Each scene shows the same named points in several views, each turned, perhaps mirrored, and shifted as a whole.
A view may leave some points out. In some views, one point has been moved. Which views, in the order they come, and which point in each? Write - if no view has one.

Scene 1 (7 views)
view 1:
  pup [ 37   4   7  44  30  11 -27]
  gipam [ 43  -8  -7  42  16  12 -20]
  lotem [ 44  -2   3  38  23  13 -22]
  fiki [ 39  -5  -4  41  35  16 -18]
  sura [ 48   3   0  45  26  -4 -22]
  sos [ 44  -8   0  33  10  -1 -25]
  fav [ 46 -16 -11  30  22   4 -15]
  Sunu [ 39  -2   3  41  23  17 -24]
  Lemup [ 51   4  -4  51  22   7 -20]
  mone [ 44  -3   1  40  11   8 -25]
  lede [ 41   2   7  39  20  -1 -29]
  kulut [ 38   5   4  48  30   3 -27]
view 2:
  Sunu [-11  -2   6 -38   6  46  14]
  lotem [ -5  -5   4 -37   5  49  12]
  bazig [-15  -9  11 -37  -3  46  16]
  pup [-14  -3   2 -42   0  45   7]
  sura [ -6 -18  -3 -42   1  53   2]
  fav [  3 -23   9 -31   1  51  23]
  lede [ -4 -11  -8 -44   3  44   8]
  kulut [-16 -10  -1 -45   0  47   3]
  sos [  4 -18  -7 -39   9  44  19]
  fiki [-13  -8  15 -34  -3  51  13]
  mone [ -3 -11  -2 -40  14  47  15]
  gipam [ -7 -15   7 -37  12  51  19]
view 3:
  pup [-33  -4  50 -25  10 -15 -45]
  sos [-33 -22  49 -25  21   0 -53]
  sura [-34 -10  34 -23   7   0 -47]
  gipam [-32 -11  48 -20  21 -10 -42]
  fav [-41 -19  44  -9  26  -3 -43]
  kulut [-35  -7  41 -24  -2  -9 -48]
  Sunu [-31 -15  48 -22   9 -18 -42]
  mone [-28 -16  48 -28  17  -8 -47]
  lede [-32 -18  44 -28   5  -3 -53]
  bazig [-40 -12  47 -13   6 -17 -43]
  lotem [-31 -18  43 -21  10 -13 -42]
  fiki [-38 -11  42 -10   8 -18 -37]
view 4:
  sura [-16   6  10 -11  -2  -2  15]
  bazig [ 1  4 -1 -6  0 -3 27]
  lede [-10   8  12  -7  -2  10  16]
  lotem [-4 15  1 -4 -1  0 20]
  Sunu [-2 12 -3 -1  0  3 21]
  sos [  2  14  12 -14   0  10   8]
  gipam [  2  10  -3 -10   1  -1  10]
  kulut [-15   0   5  -3  -2   2  22]
  Lemup [-15   9  -1  -8  -1  -5   9]
  fiki [ -1   8  -4  -7  -1 -10  27]
  mone [-3 14  3 -6  0  8  9]
  fav [ 14  15  -4 -13   2  -3  14]
view 5:
  Lemup [ 15 -11   0  15 -13 -21  20]
  bazig [  7 -17  -2   4 -10  -4  10]
  pup [ -2 -12  -1   9  -8 -10  17]
  fiki [ 12 -16  -3   3  -4  -6  11]
  fav [ 21 -20  -2  10 -19 -14  -6]
  Sunu [  5 -10   6   4 -11 -10  12]
  lede [ -3 -13   0  17 -20 -18  10]
  kulut [ -1 -14  -5  14 -12 -12  21]
  mone [  7 -10   9  12 -22 -18   9]
  sura [  6 -16  -7  20 -14 -21  14]
  gipam [ 17 -14   6   8 -20 -13   9]
  lotem [  7 -11   4   8 -10 -15   8]
  sos [  6 -14   5  16 -28 -19   0]
view 6:
  pup [-14 -11  24 -21   5   8 -12]
  sos [ 0  0 30 -3 14 17 -7]
  sura [ -6 -12  21 -14   3  24  -8]
  bazig [-13   0  21 -17  -1   5 -16]
  mone [  2  -6  27 -10  11   9  -6]
  Sunu [ -6  -6  24 -17   7   2 -13]
  fav [  3   9  18  -3   2  16 -18]
  kulut [-14 -13  24 -20   2  14  -6]
  gipam [  4   0  22 -10   2   6  -9]
  lotem [ -4  -7  22 -15   8   7 -15]
  Lemup [  3 -14  18 -17   0  15  -6]
  fiki [ -9  -2  16 -18  -3   5 -20]
view 7:
  pup [ 17   5  -1  -5  -1 -18  -2]
  gipam [ 15  12  -4  -7  -4  -5 -20]
  kulut [ 18   4  -8  -1  -4 -19  -2]
  mone [  8   9  -8  -9   2 -11 -18]
  Lemup [ 24   2 -13  -4   0 -12 -17]
  sura [ 19   2 -16  -8  -9 -18 -11]
  lede [  7   6 -12  -9  -4 -20  -8]
  sos [  2  12 -12 -15  -7 -12 -20]
  fav [ 16  12  -4 -18 -18  -4 -23]
  lotem [ 16   5  -1 -12   0 -13 -13]
  bazig [ 19  10   5  -7  -9 -10  -5]
Moved in: view 3, view 4
  view 3 moved: pup
  view 4 moved: fav

Scene 2 (7 views)
view 1:
  Nuga [ 40 -45 -16 -18 -22  10 -18   1]
  rov [ 38 -23 -15 -14 -16  10 -13  10]
  dup [ 30 -32 -10  -7 -18   9  -9   9]
  bosin [ 35 -29 -10 -20  -4   7 -13  -3]
  nuliz [ 44 -35 -24  -8  -6   8 -20  -2]
  vipi [ 45 -34 -28 -20  -7   0 -22   5]
  Zup [ 29 -24 -21 -18 -20   9 -13   1]
  lugan [ 31 -44 -26 -12 -10   7 -18  -8]
  Retag [ 38 -19 -13  -5 -19   8 -11   2]
  tol [ 42 -35 -20 -10 -16   7 -14  -9]
view 2:
  nuliz [ -6   0  11 -12  -6   5   2   4]
  vipi [-2 -5  4 -6 -4 -4 -5  0]
  Retag [-6  5 20 -8  7 -6 19 -1]
  navu [ -4   7   4 -16  -2  -4   4  -6]
  lugan [ -2  -9  14 -18 -18  -1   6  -1]
  rov [ -2   1   9 -11   9  -8  15  -3]
  tol [ -7   0  14  -7 -12   1  13  -1]
  bosin [ 12   5  12 -11  -5  -4  12  -1]
  Zup [  1  -9  15 -10   2  -9  18  -6]
  dup [ -5   4  13 -22   1 -12  19  -3]
  Nuga [ -8   0   2 -15 -12  -4  13 -11]
view 3:
  rov [-14 -40  -9   0  -3 -15  -7 -10]
  Zup [ -4 -31 -15  -4   5 -21  -1 -10]
  lugan [-18 -25   0   7  16 -21  -7 -12]
  nuliz [-26 -35 -11   5  12 -24 -10 -17]
  navu [-22 -33 -12   7  -5 -26 -11 -12]
  tol [-18 -31 -11   1  15 -24 -13  -5]
  Retag [-11 -35 -28   0   6 -17 -10  -6]
  Nuga [-21 -27  -3  -2   0 -26 -10  -2]
  vipi [-19 -43  -4   6   5 -30  -8 -19]
view 4:
  tol [  5   1  -1 -23  15 -11  -6  -6]
  Zup [ 5  1  9 -6 22 -6 -2 -7]
  Nuga [ -1  -2   6 -17  15 -20 -15 -14]
  dup [  3  11  17 -17  20  -8  -8 -13]
  nuliz [ -4  -3   2 -27  10  -8   1 -11]
  bosin [  1   1   2 -20  30  -6   1 -18]
  rov [  3  -2  18 -16  22  -4  -3 -11]
  vipi [ -8 -11   7 -21  15 -16   7 -10]
view 5:
  rov [ -1  34 -11 -11   5  52   0  25]
  nuliz [  5  21 -12 -27  10  46  -9  28]
  dup [  7  33 -17 -11  -3  45   3  22]
  Zup [ 0 27  0 -9 12 46  0 29]
  vipi [ -4  23  -3 -27  11  45  -4  36]
  navu [  4  33  -8 -27   5  45   2  25]
  Nuga [ 11  22  -1 -24  -2  47   5  23]
  tol [  5  14 -12 -22   4  49  -3  21]
  lugan [ 10  12  -8 -20   5  35  -5  28]
view 6:
  navu [-32  16   8   5 -10   7  -3  -2]
  bosin [-14  18  10   6  -7  19  -3  -5]
  lugan [-13  16  12   6  -4   1   3  13]
  rov [-30   9  12   3 -11  20   6  -3]
  dup [-27   8   1   9 -13  19   5   5]
  Zup [-21  13  16   5 -12  20  14   3]
  vipi [-27  15  25   4  -8   2  -3  -1]
  Nuga [-29  24   8   0 -11   8   2  12]
  nuliz [-22  10  13  -2  -2   2  -1   1]
view 7:
  dup [  0  20  15 -19 -26  26  14 -26]
  rov [ -1  17   3 -26 -25  31  15 -28]
  Retag [-11  20   5 -28 -26  23  11 -23]
  Zup [ -9  14   7 -23 -32  32  24 -28]
  vipi [  6   2  -2 -32 -34  22  19 -38]
  nuliz [  0   4   6 -32 -38  22   7 -36]
  Nuga [  0  -1  18 -24 -23  27  17 -35]
  lugan [ -3   1  16 -21 -44  21  17 -38]
Moved in: view 3, view 5
  view 3 moved: rov
  view 5 moved: Zup
